Named moves (each a turn or a mirror), then the moves between two rows, first move first; the first pair answered:
tad (before -> after):
[  1  19  36 -31  22  17   4  14]  ->  [-42  23  -8 -36  -7  10  17  14]
[-69  -6 -20  -9 -17  27  30  61]  ->  [  5 -13  63 -10  34  39   7  63]
[  6   0   2 -15   4  -2   2 -15]  ->  [ -3   3  -6 -16  -2   0   8 -12]
vir (before -> after):
[-26   9   8  21  -8 -11  -9 -40]  ->  [-35   8   7  25 -13  -6  -4 -34]
[ 11  11 -55  28 -18 -52   2 -36]  ->  [-48   4 -53  28 -30 -10  33   0]
[-10  -5  16  -3   2  24  -2  12]  ->  [ 10   4  20 -15   9   6 -16   1]
[-39   1  15  19 -16  23   8 -16]  ->  [-20   9  31 -18  -9   5 -12 -36]
tuz (before -> after):
[ 34 -12 -25  16   4 -13   2  25]  ->  [ 17 -17   2  43   3   4   6  11]
[ 42  -6  33  16  10  -4 -18 -26]  ->  [ 50  -4  23  -2  13 -15 -22 -23]
[ 42 -13  74  24  38  19  -9   0]  ->  [ 47  -2  73 -16  40   4 -23  -6]
Bote (before -> after):
[-46   4  -7   2 -26  16  27  17]  ->  [-13   2  26  50 -16  11  13 -15]
[  8  -6  11  27 -11   0  -8   5]  ->  [ 20  -1  14  -3   0  -7 -14   5]
[ -2   4 -14 -12  -1 -10   6  16]  ->  [ -6  -1 -14  15  -5  -8   8  10]
Pairs:
(2 to 3 moves a pair)
[ 37  18  28   6  13 -24 -26 -48]  ->  [  9  22 -42 -56  -1 -29  -5  12] -> tuz, Bote
[  5  12   9 -26   9  -1  -6   8]  ->  [  1   4   3 -17   7   4   3  26] -> tuz, tuz, vir
[-20 -12 -23  23  -9  17  16  24]  ->  [  3   5 -29 -25 -11 -29 -19 -14] -> vir, vir, tad
[ 18   2  58 -28  27  10  -5  10]  ->  [  7  -6  48  52   9   8  -1 -23] -> tad, Bote, tad
[ -9  16 -32 -33 -26 -37 -15 -10]  ->  [ 12   8 -42  18 -25 -42 -12 -17] -> vir, Bote
[-16  18  16 -31  -1   1  -7  -1]  ->  [18  1 26  8 20 15  0 20] -> tuz, Bote, tad
[-35  20  13 -42 -10  10  -7 -21]  ->  [ -7   9  52  -6  10  27  -6 -24] -> Bote, tad
[ 51  19  19 -32   7 -30 -38 -48]  ->  [-58   9 -39  18 -49  12  16 -13] -> Bote, Bote, tuz
[ -1  10 -43  21 -18 -30   2   4]  ->  [-32   6 -29  31 -20  -2  17  17] -> Bote, vir
[-17   5 -52  20 -23 -14   9 -12]  ->  [ 38  14 -14 -12   6 -33 -25 -31] -> Bote, Bote
[ 26  14 -29  33 -17 -28 -10  -7]  ->  [ 20  11   9  57 -11   0  -5 -11] -> vir, Bote
[ 17  -9 -15  27  -2   7   8  29]  ->  [ 22   0  -9 -18   8  -2  -3  31] -> vir, vir, tuz
[-36  12 -19  -2 -27 -11  -4 -42]  ->  [  0   3 -15  39 -19 -19  -3 -44] -> Bote, Bote, vir
[ 34   2 -61 -11  -4 -48 -11   5]  ->  [59 -8 33 -4 42  7 -5 29] -> Bote, vir, tad
[ 49   1   4 -38  30 -23 -15  10]  ->  [-18  -5 -58  27 -20 -22  10  -4] -> tad, Bote
[-30  -8   6  44  -1  20  16  -7]  ->  [ -2   9 -29 -46   6 -27  -7   1] -> tuz, tuz, tuz
[-41  -9  10 -28  -5   0 -27 -21]  ->  [-48 -11   6 -27  -2  11 -20  -8] -> tad, Bote
[-43   1 -26 -30 -17  14  18  23]  ->  [ 31  -1  40  22  16   2 -18 -27] -> tuz, Bote, Bote
[48 -9 37 -9  8 29 -2 -7]  ->  [  8  -9 -12  41 -34  14   9 -40] -> tad, Bote
[-30 -16 -46  27 -12  23  32  48]  ->  [-29  -2 -31 -53  -2  20  19  52] -> vir, tuz
[-37   5  -1  13 -17   2   3 -17]  ->  [  8   6 -19 -19   1 -30 -11  -9] -> Bote, tuz, tuz
[ 32  21  20 -30  23  11  14   9]  ->  [ 28  25   1 -47  16  -1  12   9] -> Bote, vir
[  4  10  55  11   0   8 -16 -22]  ->  [-30  19 -11  -5 -34 -18  -7 -29] -> vir, tuz, tad
[ 17  14  -4 -30  15 -15 -13  14]  ->  [-21  18   3 -34   2   1  -8  11] -> Bote, tuz, vir
[47 -5 23 20 14  4 -5 16]  ->  [-30   7 -35  10 -37  -6   8  -7] -> tuz, tuz, tad
[ -7  -4   4 -45   4  -9 -20   0]  ->  [ 18 -18   0  39  10  -8 -13  -8] -> vir, tuz, tuz
[ 22 -25   4 -32  20  24   9  48]  ->  [ 52 -27  -4  -7  24   9  -2  34] -> vir, vir
[15 -4 27 28 20 14 14 -4]  ->  [-10   8  34 -24  12  11   5 -12] -> tad, vir, tad
[-36   7 -10 -54 -10  11  -7   5]  ->  [ 22  -4  17 -41  25  15  -7  30] -> tuz, tad
[ 23  -6 -44  41   1 -41 -18  -8]  ->  [-56   0 -19 -34  -5  14   5  33] -> Bote, vir, vir
[ 19  13   5 -55  -2 -25 -26 -12]  ->  [-32  -2 -21  41 -37   5   6 -12] -> Bote, Bote
[-31  -5 -73   8 -19   2  35   4]  ->  [ -2   8  53 -46  20  25  -6 -33] -> tuz, vir, tad
[-5 -8 23 34 12 44 25 40]  ->  [-46  -1  17  45 -22  31  19  -7] -> vir, tad, Bote
[ -9  -5   5  58 -19  -5  -5 -43]  ->  [  1  13  10   6 -18 -31 -27 -60] -> vir, tuz, vir
[-11   7  10 -18  19  -2  -6 -26]  ->  [-32   4  12  -5  12  17  11  -6] -> vir, vir, vir
[ 43   6 -59   0 -14 -63 -22 -21]  ->  [ 29 -22 -53  66  -5   0  27  46] -> Bote, tad, vir
[-30  20   4 -42  16  -6 -12 -16]  ->  [-50  16 -20 -17   0  -3   1 -10] -> Bote, tuz
[ -4  13   7 -33   9   7 -19   4]  ->  [ 8 -2 -9 37  4 12 -4  8] -> tuz, Bote, Bote
[ 25 -14 -15 -17  14 -25 -13  15]  ->  [ 18 -23   5  34  13  -6  -8   5] -> Bote, tuz, Bote
[ 24   9  17  19   2  -3  -8 -24]  ->  [ 24   0 -24  -1   5  -1  12  22] -> Bote, tuz, vir
[ 26  -1  54  -7  13   7 -12 -18]  ->  [-15   0 -23 -42  -8   3  17  37] -> Bote, tad, tuz
[-71  10 -11  -5 -43  19  19   8]  ->  [ 71  -3  33  21  24 -13 -16   7] -> tad, tuz, vir
[  6   0  40 -11   7  34 -25 -16]  ->  [ 16   4 -33 -19 -14 -17 -34 -17] -> tuz, tad, vir
[ 13   3 -29 -37   2   9  -3   4]  ->  [-16   5 -24 -32  -8  18  -1  -3] -> Bote, vir
[-24   8  37 -48   4   7  -6 -17]  ->  [-39  12  23 -30 -11  -1  -9 -36] -> Bote, Bote, tuz
[-59  20  38  -7 -26  -1  -1 -57]  ->  [-70  16  31 -32 -25  10  11 -26] -> tad, Bote, Bote
[ 14 -19   7  45  12  18  11  25]  ->  [ 15   0  39 -34  20   5 -18   0] -> vir, vir
[ 37  -1 -19 -40  14 -18  -7  33]  ->  [-12  -5 -54  18 -19  -8  17  30] -> tad, Bote
[ -8  13 -41 -16   4 -37   1   3]  ->  [ -6   3 -38  30   2 -31   6  -8] -> vir, Bote
[-12  14 -82 -32 -31 -36  -4  -5]  ->  [-15   0 -10  74 -30   1  -5 -60] -> Bote, vir, Bote
[-13  -6  39 -27   3  27  -5  -1]  ->  [ 34  -4  12 -27   7 -17 -23 -19] -> Bote, tuz, vir
[-18  21  67 -13   6   9  -4  12]  ->  [ -4  21 -14 -42  -2 -21   9  51] -> tuz, tuz, tad
[ -1   3  32  37   4  10  -9 -39]  ->  [ -8  16  26 -43   4  -3 -19 -33] -> vir, vir, tuz
[ 30  -5  35 -20  16  32  -1   0]  ->  [-19   0 -44 -27 -23  17  17   9] -> tuz, tad
[-20  -5   1  52 -17  25  16   9]  ->  [-46  17   9 -22 -32   4  -8 -20] -> tuz, tuz, Bote
[-24  11  10 -47  -2   7 -10  -1]  ->  [ 25  -2  43   7  21   9 -16 -10] -> Bote, tad, vir
[ -7 -11 -53  42 -15 -21  -1   3]  ->  [ 24  -3  40 -28  33  12 -15  22] -> vir, tad, tuz
[-26  -7  43  35 -12  20 -12 -40]  ->  [-25   5  44 -24  -8   4 -28 -43] -> tad, vir, Bote
[-27  -4 -20 -12   8 -12   8   5]  ->  [  1  -7  21  12  25  -9  -6 -18] -> Bote, tad, tuz
[-11  26 -18 -69  22  -9  13  -2]  ->  [ 49  -2 -19  31  49  -1  23  18] -> vir, vir, tad
[ 14   9  -6 -12  -1 -19 -12 -16]  ->  [ 23   1  17   9  13  -1 -10  -6] -> Bote, Bote, tad
[-25  -4 -64 -10 -23  -6  13  31]  ->  [ 59   3  33 -15  24 -19 -31 -20] -> tuz, Bote, Bote
[ 14  -9  32  24   0   5  -6 -23]  ->  [-18  -1  16   8 -20  -2  -6 -37] -> tad, vir, Bote
[-3 -7  7 12  5 17  4 25]  ->  [-16  -6 -12  15  -9  12   6  17] -> Bote, tad
[-9  2 53  1  7 20  7  7]  ->  [-45  10  14 -19 -21   1   9   3] -> tad, tuz
[-9 -7 -2 -8 25 27 33 45]  ->  [-48  12 -14 -40  -5   3  14   0] -> tuz, vir, tad
[29 -5 25 15  3 15 32 16]  ->  [ -5   3  -4 -34 -19   3  32  16] -> tad, vir, tuz
[ 15 -11  19 -15  13   7  14   9]  ->  [-15 -15  -8   9 -13   4  22  -1] -> vir, tad, tuz
[-33  14  -7 -65 -10  -6  -9   3]  ->  [ 59   0  -2   9  21 -34 -23  -6] -> tad, vir
[ 24   2   1  32   8   2 -12   1]  ->  [-14   4   8  39  -4  13  -8  -7] -> tad, vir, Bote
[-21  -8   2  83 -22  14  10 -30]  ->  [-30  14 -28 -82 -18 -14  -6   7] -> vir, tuz, tuz
[-32  -2 -36  35 -20  10  14   3]  ->  [ 27   0  47  10  22  13 -15 -13] -> tad, tuz
[ -4   3 -23 -29   7   2  -2  10]  ->  [15 -4 20 10 23 16 -6 -3] -> Bote, tad, tuz
[34 -9 23 37 18 -1 -5 -9]  ->  [-18  -1  45   8   5  23  -3 -11] -> vir, tuz
[-31  -9  -5  29 -18  14  23  14]  ->  [  9  10   9  -3  -9 -35 -20 -41] -> tuz, tuz, vir
[ 32 -12  61  38  34  53  10  33]  ->  [ 50   7  37 -70  40  12 -18  33] -> Bote, Bote, vir
[-10   0 -19 -39   3   5  20  43]  ->  [-15  -5 -44  -9 -14  -4  24  32] -> vir, Bote
[-31  -2  17 -18  14  18  -1  -4]  ->  [  3   5  -4 -32  23 -11 -12 -12] -> Bote, vir, tuz
[-55   9 -50 -29 -34 -19 -15 -42]  ->  [ 72  -6  17   1  37 -25 -37 -29] -> vir, tuz, tad
[ 15  -7  48   9  13  16  -9 -51]  ->  [-29 -11 -14  48 -20  16  19 -38] -> vir, tad
[ -3 -11 -27  12   3   3  14  29]  ->  [  1   3  -4 -40  13  -6  -6  12] -> vir, tuz, vir
[-14  14 -13  24 -21  -5  -4 -29]  ->  [ 25  14  31  -2  10   4 -14 -16] -> tad, vir, Bote
[-41   9 -13  28 -30  -1  -2 -40]  ->  [-32  -2   2  57 -14  16   9 -23] -> tad, vir, tad
[ -2  -5  23 -23  29  -8 -14  10]  ->  [  3  -2  -3 -21  17 -32 -22  -4] -> tad, vir, tad
[ 17   2  49  38   7  14 -12 -13]  ->  [-24  16  -1  25 -34 -15 -16 -44] -> tuz, tad, Bote
[ 23  10  18 -11   6 -12 -13 -17]  ->  [-19  -1   8  19  -2  25  18  10] -> vir, vir
[-21  -4   0 -45  -8  29   4  10]  ->  [ 50  -8 -10  -9  15  -4  -8   4] -> tad, vir, tuz
[-54   4   8 -56  -1  27  27  37]  ->  [-46  11 -44 -58 -20  -9  17  22] -> vir, Bote
[  6   6  12  11 -10  -5 -13 -46]  ->  [ 23   4  22  -7   7  -3 -13 -36] -> vir, Bote
[-17   8 -38 -21  -2  -6  -3   5]  ->  [ 20   8 -17 -30  15  -9 -12  11] -> tad, Bote, vir
[11 -1 59 -9 19 20  6  5]  ->  [ 21   8 -19  11 -11 -43  -7 -34] -> tad, vir, vir
[-19   3  27 -29  -9  17   0   6]  ->  [-23   6  10 -34 -18   5  -2  -3] -> Bote, vir, Bote
[ 11  -6 -14   4   9  17  22  46]  ->  [-10   9  39 -32   4  16 -10 -10] -> tuz, tuz, tuz
